Rotation paths and how fast each direction turns (degrees a step)
Each turn is a multiple of 5 degrees from 10 to 175, or 0.
Each row of a path follows its step; steps can be skipped.
Rotation 1:
step 1: [-1.90 -1.41  1.12  1.50  2.40  0.21 -0.72  2.14 -1.25  1.25 -1.33  1.54
  0.51  0.52 -1.10 -0.90 -0.13  0.31 -2.60 -0.65 -1.92  3.15  0.91  0.25
 -2.61  1.10 -0.78 -3.00 -0.71  1.40  0.49 -0.73  1.75  0.04 -0.98  1.06
  1.12 -1.33  0.70 -0.60 -0.24  0.86  0.79  1.44 -3.49 -0.31  0.13 -1.40
 -3.49  0.56  0.38 -0.74 -0.54  0.90 -2.23 -1.89 -1.69  2.51  0.16 -2.56
  1.43 -0.39  1.38  2.04 -3.65  0.20  1.89]
step 3: [ 0.88 -1.34  2.87 -1.08 -0.15 -0.51 -0.57 -1.26 -1.59  0.37  2.30  1.41
  0.92 -2.75 -0.39 -2.77  1.16  0.65  1.65 -0.69 -0.01 -0.83  1.27  0.08
  1.79 -0.99 -0.59 -0.73  1.88 -1.57 -0.10 -0.57 -0.70  1.96 -1.64  2.49
  1.17  0.34 -2.30 -0.58 -1.09  0.81  0.14  1.90 -1.43  1.75 -0.52 -2.10
  1.83 -2.76 -2.27  0.85  0.45  0.44 -0.88  2.61  4.89  1.08 -1.98 -1.95
 -0.14  3.34 -0.12  0.65  0.31 -0.16 -0.61]
step 4: [ 2.05  0.44  0.73 -1.16 -2.13 -0.94 -2.10 -1.43 -1.82 -3.07 -0.14  0.27
  0.38  2.32  1.77 -2.13  2.45 -0.42  1.57 -2.10 -5.53 -1.02  0.52 -1.61
  0.65  2.83  0.14  1.55  0.19  0.70  1.13  0.90 -0.66  3.59  0.53  1.48
 -1.81  0.27  2.10  1.13 -0.34 -1.90 -1.11 -0.21  0.34  1.05 -1.50 -0.99
 -0.56 -0.97 -1.51  0.98  0.64  1.70 -1.26 -2.62  0.71 -0.68 -0.44 -0.04
  1.60 -1.36 -1.15 -0.21 -0.51 -0.29  0.71]
step 5: [ 0.34  0.49  1.80 -3.41 -1.91 -0.54  1.93  2.83  0.46 -1.44 -0.76 -1.46
  0.58 -1.16 -0.58  2.52 -3.03  0.32  1.24 -1.41 -1.09 -0.33  0.51 -1.01
 -1.53  2.44 -3.57  0.31  2.22  0.97 -1.40 -0.15  1.43  0.59 -1.09 -0.04
  0.23 -1.61 -0.27  1.98 -1.85 -0.64  0.11 -2.32  0.66  1.61 -2.44  0.70
 -1.91 -0.84 -0.71 -0.71 -1.04  0.76 -3.47 -1.01 -0.79 -0.78  2.65  0.99
 -2.21  1.86  1.89  0.53 -0.61  0.49  2.06]
step 7: [ 0.17  1.87  2.62  2.67  1.88 -0.57  1.90 -0.98 -0.07  0.64  2.66 -0.02
  0.97  0.40  1.85 -0.43 -0.25 -2.83 -2.52  1.21 -1.21  0.64  2.32 -1.01
  0.30 -0.32 -0.11 -1.91  1.94 -2.00 -1.33 -0.01 -0.16  0.42 -0.30  0.60
  2.04  0.56  0.93 -0.31  0.62  0.85 -0.50  1.18 -1.12 -0.68  0.53  0.68
  1.35 -3.14 -0.20 -1.71 -1.44  4.00  2.02 -0.50 -1.48  0.93 -0.36 -0.14
  0.48  0.38 -0.15 -2.22 -4.45  2.73  2.09]
step 9: [-0.32 -1.61 -0.83 -1.25  0.92 -0.33 -2.29 -2.97 -0.51  0.69 -0.77  1.75
  1.91  0.75  0.47 -0.85 -0.14  0.77  0.16 -2.99 -1.92  0.15  0.22 -2.00
  1.02  3.75 -0.50  0.22  1.30 -0.10  0.32 -0.60  0.60  1.08 -1.51  0.42
  1.73 -2.15  0.77 -0.93  1.29  0.12 -0.46 -1.38  0.26  2.15 -0.52 -4.19
 -1.68  1.01  0.25  1.05 -0.84  2.88 -2.67  1.40 -0.94 -1.63 -0.63 -0.75
  1.65  2.97 -2.58  1.24 -1.58 -0.97 -3.03]
step 10: [-0.69 -1.27  2.21 -1.00 -4.06 -0.97 -0.70  1.23 -3.36 -2.02 -0.60  1.11
  2.62 -1.17 -1.56  1.36 -2.43 -0.39 -0.67 -0.95 -1.69 -1.95 -0.24 -0.05
  2.86  0.36 -3.50  1.01  0.90  1.50 -2.19  2.86 -0.13  2.75 -0.97  0.31
 -0.63 -0.61  1.06  1.00 -1.28  0.87  0.06 -2.21  1.86 -0.40 -0.26  0.77
  0.06 -0.20 -0.46 -1.07  0.57  0.14  0.47  0.17 -3.39  1.36 -2.34 -0.25
  1.44  0.17  1.88  1.00 -1.29 -0.94 -0.88]
step 11: [ 0.45 -1.23  6.02  0.34 -0.17 -0.06  1.63  1.37 -2.55 -1.02  1.16  0.33
  0.78 -1.78  0.82 -0.66  0.55  2.44  0.15 -0.06 -1.34 -1.24 -0.01  0.41
  0.45  0.82  0.01  0.97  1.11  0.13 -0.07 -0.46  1.87 -3.51  0.23  0.41
  2.30 -2.19 -1.94  1.12  0.07 -4.43  1.23 -0.79 -1.26 -1.34  1.54 -0.42
  1.85 -1.15  1.03  0.66  0.73 -0.54 -2.70  0.03  0.26  0.43 -1.13  1.39
 -0.43 -0.72  1.08  0.53 -0.91 -0.35  3.45]
step 12: [ 0.54  1.36  0.78  0.31  1.69  0.53 -0.88  3.80 -1.37  0.78  1.75  2.28
  1.89  3.15  1.49 -2.54  0.97 -0.52  0.01  2.80 -2.21 -0.34  0.62  0.99
 -2.39 -0.02  2.19 -1.17  0.36 -0.59 -0.82  2.03  2.17  0.82 -2.66  1.33
 -1.65  0.86  1.16  0.54 -1.06 -0.43 -1.57  2.54 -0.36 -1.23 -1.38  0.47
  0.89  0.24  1.18 -1.08 -0.11  2.53 -0.98 -0.48 -0.07 -1.94  0.70  1.54
  0.26  2.53  0.27  0.02 -2.66 -0.31  3.25]
step 13: [-1.12  0.83  0.14 -1.46 -1.17 -1.11  1.04  0.69  2.26 -1.69 -0.20  2.33
  3.01  0.03  1.68  1.62 -2.80 -0.40 -2.54  0.15 -0.42  1.14  0.17 -0.87
  1.27  0.51 -0.56 -1.73  0.48 -1.08 -1.21 -0.59 -0.21 -0.50 -0.51  2.15
  0.53 -0.01  2.26 -1.07  4.11  0.93  1.61  3.03 -1.27  2.18 -1.48 -0.77
 -0.15 -0.71 -3.89  1.61 -1.19  0.03  1.00 -1.36  2.71 -2.14  1.29  2.36
 -0.35  2.42  1.87 -0.67 -0.95  0.75  1.16]
Speeds:
[-0.44 -0.18  0.41  0.13  0.28  0.76  0.84  0.12  0.04  0.58  0.34  0.29
 -0.09  0.49  0.08 -0.10 -0.31 -0.34 -0.58 -0.14 -0.11  0.29 -0.61 -0.33
 -0.08  0.65  0.30 -0.24 -0.16  0.61 -0.80  0.19 -0.05  0.22 -0.05  0.22
 -0.32  0.17 -0.20  0.35  0.66  0.21  0.17  0.37  0.14 -0.38  0.26  0.16
 -0.55 -0.39  0.08 -0.45 -0.21 -0.05  0.01  0.34  0.36 -0.50  0.87 -0.11
 -0.31 -0.53  0.01 -0.61  0.55  0.42  0.11]	55
[-0.53  0.08  0.12  0.26  0.01 -0.23  0.22 -0.82 -0.57 -0.14  0.17 -0.01
 -0.32 -0.31  0.16 -0.64  0.12 -0.47 -0.25  0.48 -0.41 -0.68  0.30 -0.11
 -0.41 -0.49  0.07  0.05  0.73  0.51  0.43 -0.15 -0.15  0.06  0.16  0.43
 -0.33  0.36 -0.49  0.49 -0.37 -0.65  0.46 -0.48 -0.10 -0.37  0.41 -0.13
  0.29 -0.26  0.52  0.41  0.49  0.20  0.60 -0.34  0.42 -0.34 -0.38 -0.21
 -0.41 -0.22  0.28 -0.05 -0.04  0.81 -0.11]	95
[ 0.59  0.35 -0.03  0.21  0.01  0.06  0.51 -0.17 -0.34 -0.74 -0.25 -0.13
 -0.16 -0.42 -0.31  0.90 -0.13 -0.38 -0.05 -0.52 -0.82  0.20  0.00 -0.07
  0.13 -0.06 -0.40 -0.05 -0.04 -0.40  0.05  0.00  0.11  0.20  0.37  0.36
 -0.34  0.23 -0.25  0.06  0.89  0.53 -0.27 -0.06 -0.66 -0.38  0.52  0.16
 -0.37 -0.08  0.08  0.68 -0.46 -0.27  0.22 -0.78 -0.30  0.52 -0.16  0.31
  0.09 -0.76  0.50 -0.13 -0.21 -0.19  0.47]	120
[-0.24 -0.01  0.47  0.32 -0.14 -0.07  0.47  0.02  0.11 -0.18 -0.02  0.30
 -0.57  0.03  0.50  0.33  1.35  0.28  0.76 -0.19  0.19 -0.02  0.46  0.15
  0.03  0.64 -0.12  0.20 -0.27  0.15  0.14  0.26  0.08  0.02  0.26  0.21
  0.25  0.07  0.10  0.02  0.03 -0.30  0.14  0.29 -0.09 -0.42 -0.36  0.25
  0.64 -0.04 -0.20 -1.02 -0.06 -0.03 -0.22 -0.25  0.19  0.74 -0.38 -0.24
  0.76 -0.50  0.33 -0.60 -0.09  0.72 -0.20]	100
[ 0.40 -0.23  0.72 -0.08  0.00  0.31 -0.24  0.14 -0.39 -0.01  0.41 -0.19
 -0.31  0.31  0.92  0.13 -0.06 -0.08 -0.09  0.12 -0.13  0.08 -0.17  0.38
  0.18 -0.86  0.12  0.00 -0.16  0.01  0.58  0.34  0.06 -0.11 -0.03 -0.21
  0.04  0.48  0.17 -0.45  0.16  0.13 -0.32  0.08 -0.07  0.24  0.16  0.06
  0.72  0.01  0.37 -0.15 -1.64  0.53  0.04  0.60  0.45 -0.05 -0.31 -0.28
 -0.58 -0.35 -0.02  0.52  0.29  0.13  0.30]	80
